Small tables with named rows and columns. After each table, cells are looked up by row and column.

Table dilebu
,nekogik,zuga,nabelo,potiluz,gud,zutasi,lono,gufedal,meri,nopegoz
vetu,82,81,30,33,81,82,84,31,79,80
nete,76,78,34,34,76,79,78,30,78,78
gupub,29,30,81,83,29,31,33,82,26,30
tamo,39,36,75,76,35,33,38,72,34,38
gal,28,31,82,78,28,30,28,81,22,34
rozes,31,32,79,81,30,33,28,75,29,32
par,26,26,78,85,28,30,28,78,28,28
dulala,79,80,26,29,83,80,83,27,81,81
ruzeka,74,79,33,34,75,80,74,33,75,77

nabelo of nete = 34
meri of nete = 78
zuga of dulala = 80
gud of par = 28
meri of ruzeka = 75
nopegoz of rozes = 32
lono of ruzeka = 74
gud of gal = 28
lono of dulala = 83
nabelo of tamo = 75
zuga of nete = 78
gufedal of tamo = 72
nekogik of vetu = 82

bedo
      luk  vema  kilipef  mudi  tem  torelil  buz  razis  rutu
nol    45    45       57    47   51       52   42     21    78
lago   51    50       52    47   42       54   43     24    80
dit    59    57       16    78   42       40   37     36    22

razis of lago = 24
tem of nol = 51
buz of dit = 37
razis of nol = 21
mudi of dit = 78
rutu of nol = 78
luk of nol = 45
mudi of lago = 47
buz of nol = 42
vema of lago = 50
luk of dit = 59
tem of dit = 42
luk of lago = 51
rutu of dit = 22
vema of nol = 45
rutu of lago = 80
torelil of dit = 40
razis of dit = 36
tem of lago = 42
Which row has the largest mudi? dit

vuse:
         kos  kamum  zupi  pev  vam
dugu     148    272   131  189  116
bifep    413    479   405  425  401
bet      735    725   735  717  736
vumo     950    888   950  906  942
pon      413    478   406  427  400
buro     280    375   268  308  258
lus      549    570   544  566  537
zibuke   844    797   843  827  834
ret      952    879   950  921  937
notek    736    721   736  723  734
sanapag  148    270   131  191  115
sapi     348    422   338  375  327

buro, kamum -> 375
notek, kamum -> 721
bifep, kamum -> 479
bifep, vam -> 401
dugu, kamum -> 272
pon, kamum -> 478
dugu, kos -> 148
ret, kamum -> 879
sapi, vam -> 327
zibuke, vam -> 834
Row with the largest kos: ret

ruz:
	gibogok	magelat	sasuto	fumula	bim	gol	sobe	gageke	gop
tinere	330	63	3	359	730	471	129	-331	-199
munu	94	-46	269	99	-514	91	240	224	302
zuza	-40	211	202	53	-561	-153	202	446	422
kuga	-47	104	-55	-1	-381	-38	1	473	-120
zil	-637	22	258	-93	-112	305	69	104	-79
daf	164	111	-133	85	574	155	-115	279	-226
gedune	46	-345	-468	421	-151	96	-143	314	93
tifez	160	-243	-100	42	-420	260	6	228	-541
dibinam	-442	-323	88	82	-204	341	16	86	16

bim of zil = -112
magelat of daf = 111
gop of zil = -79
gibogok of zil = -637
gol of kuga = -38
gop of tinere = -199
fumula of daf = 85
gibogok of tifez = 160
magelat of zil = 22
gibogok of kuga = -47
gop of dibinam = 16
gol of zuza = -153
gol of zil = 305
Row with the largest gop: zuza

tav =
,lan,numok,ganin,fita,peti,sav,milolaz,vufuf,bano
nug,64,50,194,173,179,170,179,67,59
mopipa,195,181,58,61,49,57,62,186,169
midur,186,181,61,52,50,63,51,170,179
vidinil,54,56,183,175,191,170,180,66,51
res,53,60,184,176,185,177,181,62,63
reb,193,184,65,52,49,63,66,184,181
dedifu,185,180,69,54,54,56,52,196,183
ves,176,189,54,51,56,59,54,183,186
pirovi,56,45,186,188,180,184,180,45,59
popusez,181,186,63,50,48,70,60,179,169
tas,193,193,63,63,59,77,60,182,182

What is the fita of pirovi in tav? 188
What is the vufuf of dedifu in tav? 196
What is the sav of mopipa in tav? 57
What is the fita of nug in tav? 173
What is the sav of dedifu in tav? 56
What is the milolaz of nug in tav? 179
What is the bano of nug in tav? 59
What is the lan of nug in tav? 64
What is the peti of reb in tav? 49

Table pagod
       vulusik    kon   duko  zataval  vivusa  zovaf    pem    mar  vavimo  tezug
fup      87.48  72.27  65.48    69.47   70.28  75.52  73.90  70.97   90.80  89.01
gezod    70.67  77.03  76.29    66.92   69.24  93.05  99.74  72.41   66.32  90.50
lele     79.88  76.48  70.07    84.20   73.60  59.66  63.78  70.22   64.90  70.01
sapo     53.70  66.68  79.83    85.28   72.19  47.76  78.70  71.39   78.22  72.25
zon      85.25  76.92  62.17    76.78   55.77  53.23  20.77  70.31   79.57  70.54
ren      62.29  66.57  74.21    69.20   62.42  56.26  71.92  71.60   70.40  71.50

duko of fup: 65.48
zovaf of zon: 53.23
tezug of fup: 89.01
mar of lele: 70.22
vivusa of fup: 70.28
tezug of zon: 70.54

Table nibos
         topufa     lar  ranuvip    donu
taz       59663   50575   -97423  -78061
nunegi    59688   50841   -97138  -77999
kisi     -90768  -82298    56659   38820
nanana   -91551  -83093    57351   39198
lis      -97252  -87957    63592   44049
ledimin  -85448  -77617    51198   34583
mabigi   -90075  -81725    55706   38218
zag       55197   46885   -92539  -74443
gil       53250   44945   -90215  -73134

ranuvip of zag: -92539
topufa of mabigi: -90075
topufa of gil: 53250
donu of lis: 44049
lar of mabigi: -81725
topufa of lis: -97252
topufa of nanana: -91551
lar of kisi: -82298
ranuvip of nanana: 57351
ranuvip of ledimin: 51198
ranuvip of mabigi: 55706
topufa of ledimin: -85448
topufa of kisi: -90768
ranuvip of gil: -90215
lar of lis: -87957
topufa of nunegi: 59688

nusu:
|  | zamumo | fod | med | kir | zum | nodolik | kep | gulud | nor | bomodin |
|---|---|---|---|---|---|---|---|---|---|---|
| zedib | 128 | 149 | 148 | 217 | 133 | 148 | 170 | 144 | 137 | 161 |
| fizar | 156 | 131 | 145 | 53 | 141 | 147 | 134 | 150 | 141 | 127 |
| zenuke | 165 | 137 | 154 | 171 | 142 | 128 | 134 | 149 | 150 | 155 |
| farafim | 134 | 105 | 146 | 112 | 135 | 138 | 166 | 148 | 156 | 140 |
| zaz | 118 | 129 | 140 | 157 | 152 | 138 | 164 | 145 | 160 | 144 |
| zaluvu | 139 | 160 | 140 | 152 | 157 | 123 | 120 | 146 | 152 | 147 |

What is the nor of fizar in nusu?
141
What is the kir of zaluvu in nusu?
152
What is the kir of fizar in nusu?
53
What is the fod of zenuke in nusu?
137
What is the nor of farafim in nusu?
156
What is the nodolik of fizar in nusu?
147
What is the nodolik of zedib in nusu?
148
What is the zum of zenuke in nusu?
142
What is the nor of zedib in nusu?
137
What is the zamumo of zenuke in nusu?
165
What is the kep of zaluvu in nusu?
120
What is the med of zenuke in nusu?
154
What is the kir of zedib in nusu?
217
What is the fod of fizar in nusu?
131
What is the gulud of zaluvu in nusu?
146
What is the kep of farafim in nusu?
166
What is the fod of zaluvu in nusu?
160
What is the bomodin of zaz in nusu?
144
What is the zum of farafim in nusu?
135

